One vector is turned by the same rotation once a tick. Each row is the vector after some number of ticks, and that number follows the row.
The counts run from 0 to 298.
[142 124 100 132 146 108 119  67 110 146 155  77 120 126 129 133 148 140
 131 129 119 145  98 136 130  96 120 148  85 163 106 126 183  89 100 164
 103  70 120]	87
[133 116 137  92 130 136 111  83 122 149 148  94 112 160 142  96 118 115
 159 120 114 121 109 151 150  96 148 158 133 158 118 146 157  83  80 196
 109 102 113]	75
[149 160 129  84 148 124  85  80 106 127 155  97 116 139 140 106 143 108
 151  96 100 142  92 128 154 113 122 178 135 164  96 113 133  88  95 160
 120  90 109]	214
[129 138 119 111 130 101 123  77 112 153 166  89 106 110 138 101 144 129
 130 108 124 115  89 138 145  88 110 142 122 174 100 132 174  72 109 178
  94  92 112]	242
[139 143 104 122 143 136  89  72 114 151 127 114 104 144 133 108 143 129
 120 136  89 114  82 134 142  92 155 156 109 171 133 149 126 111 102 197
 126  85  98]	200
[144 160 124 101 151 118  91  74 101 151 141 109 110 132 139 118 159 108
 155 102 100 136  78 134 153 114 127 170 141 174  92 121 131  92  94 167
 130  89 116]	78
[112 133 121 116 126 116 124  77 128 191 134  97 115 129 145 118 128 126
 122 140 103 126  83 137 150 106 138 149 112 162 115 132 152  96  83 197
 118  81  97]	104
[125 132 117 109 132 120  81  70 117 151 130  86 106 141 139 113 104 132
  93 132  97 150 100 123 151 105 131 158  73 147 127 124 159 103  92 156
  99  80 103]	275
[128 143 109 110 122  95  97  78 114 147 140  89 125 137 139 108 151 138
 135 131 117 128 102 156 143  82 111 173 107 183 125 141 160  95 104 185
 118  99 107]	39
[128 133 134  90 137 127  91  76 117 156 134  83 127 154 155 119  96 112
 124 119 101 154 104 130 158 122 139 180 116 138 116 113 160  92  77 167
 110  87 107]	73
[158 130 121  97 140 139  80  84 110 134 150  91 123 156 126  94 141 129
 161 121 112 136 120 153 155  92 134 163 106 175 134 153 144  97  99 180
 116  88 124]	231
[130 142 107 107 159 114  97  68 111 118 126 106  94 148 153 116 128 113
 113 104  87 118  75 121 118  99 155 165 133 142 109 117 153 104 101 187
 117  89  96]	198
[141 147 106  99 163 130 109  78  97 113 163 101 100 140 141 114 144 118
 145  91 112 140  76 133 146 111 151 149 145 154  83 127 164  79 101 164
 115 104 121]	147
[110 130 121 117 123 107 120  79 122 180 138  96 114 126 134 107 139 127
 139 134 120 115  92 144 146  87 125 150 114 169 112 148 166  84  96 200
 111  87 107]	105
[141 159  94  99 151  96  95  77 101 111 142  95 116 143 147 123 145 119
 127 105 102 140  74 130 133 102 131 178 133 160  98 113 158  87 102 166
 118 101 103]	128
[126 141 139  97 129 116  75  80 108 153 139  84 112 139 130 106 105 125
 100 119 107 151 103 131 162 105 123 164  93 154 123 121 162  92  89 153
  98  92 116]	139
[141 138 131  87 152 130  97  76  98 115 158 101  95 146 145 100 121 109
 141  87 110 138  89 128 143 109 156 162 146 145  90 120 163  81  95 166
  97 107 121]	283
[142 146 117  99 134 141 106  84 120 150 152 102 106 149 148  95 149 115
 164 116  98 113  97 148 155  95 139 157 140 180 122 144 127  88  96 191
 126 103  95]	9
[143 117 101 116 152 116 104  64 117 109 133  92 110 164 149 117 139 124
 141 130  98 123  96 137 117  90 153 169 114 150 129 131 162 106 100 195
 115  82 110]	248
[129 118 146  97 143 128  94  67 121 161 129  89 124 148 144 127 104 117
 123 129 103 148 120 131 145 112 135 168 101 140 123 122 159  98  74 171
 101  70 113]	209
[149 121 129 100 161 152  94  69 110 128 143  96 117 158 133 127 148 113
 164 116 106 146 110 140 132 108 143 175 118 159 108 132 149 105  87 174
 126  68 123]	163
[134 135 105 119 138 110 137  70 132 165 147  84 117 122 151 133 144 123
 142 121 111 131  88 124 139 103 108 153 107 168  96 113 172  83  90 173
 111  71  87]	173
[142 159 115 102 148 151  68  81  98 150 163  98 100 134 117 105 136 140
 123 124 109 147  95 133 176 101 133 149  85 178 117 140 147  98 105 151
 104  89 124]	185
[131 123 127 116 155 150 128  74 122 161 153 103  91 136 142 119 119 115
 125 112 103 128  88 118 144 115 163 130 126 135  96 125 158  92  87 181
 101  72 102]	238
[125 148 137 103 139 144  71  75 103 166 141 103  94 137 126 111 108 126
 106 121  94 152  95 127 163 115 151 149  93 147 117 130 146  98  91 152
 104  81 118]	255
[140 138 116  99 128 109 111  82 117 133 162  90 116 131 144  97 152 124
 157  99 116 114  94 142 141  83 114 157 137 174 105 130 160  77 101 188
 106 103 103]	126
[139 118 124 113 152 139  87  80 105 132 136 104  99 157 126 102 144 125
 138 129 106 111 107 147 128  80 162 159 103 163 133 156 145 103 110 200
 110  79 128]	181
[130 148 105 104 149 122  64  71  91 120 126  96 120 166 141 115 123 127
 112 123  92 149  86 135 149 105 154 179 108 149 120 132 151 104  91 172
 120  94 118]	43
[112 142 126 112 121 113 121  85 118 182 156  93 108 113 135 104 141 129
 132 117 121 122  93 141 156  90 114 131 114 179 109 143 153  77  99 180
 106  90 106]	241
[138 149 116 101 155 145  87  78  97 152 157  94 101 133 131 128 127 122
 126 113 109 171  89 125 167 122 135 149  98 153  92 117 160  90  85 136
 103  82 127]	118
[150 125 111 111 157 128  83  68 110  97 133  92 102 160 144 118 129 124
 127 115  90 125  95 122 121  98 164 172 103 144 128 131 158 106 103 180
 115  80 105]	112
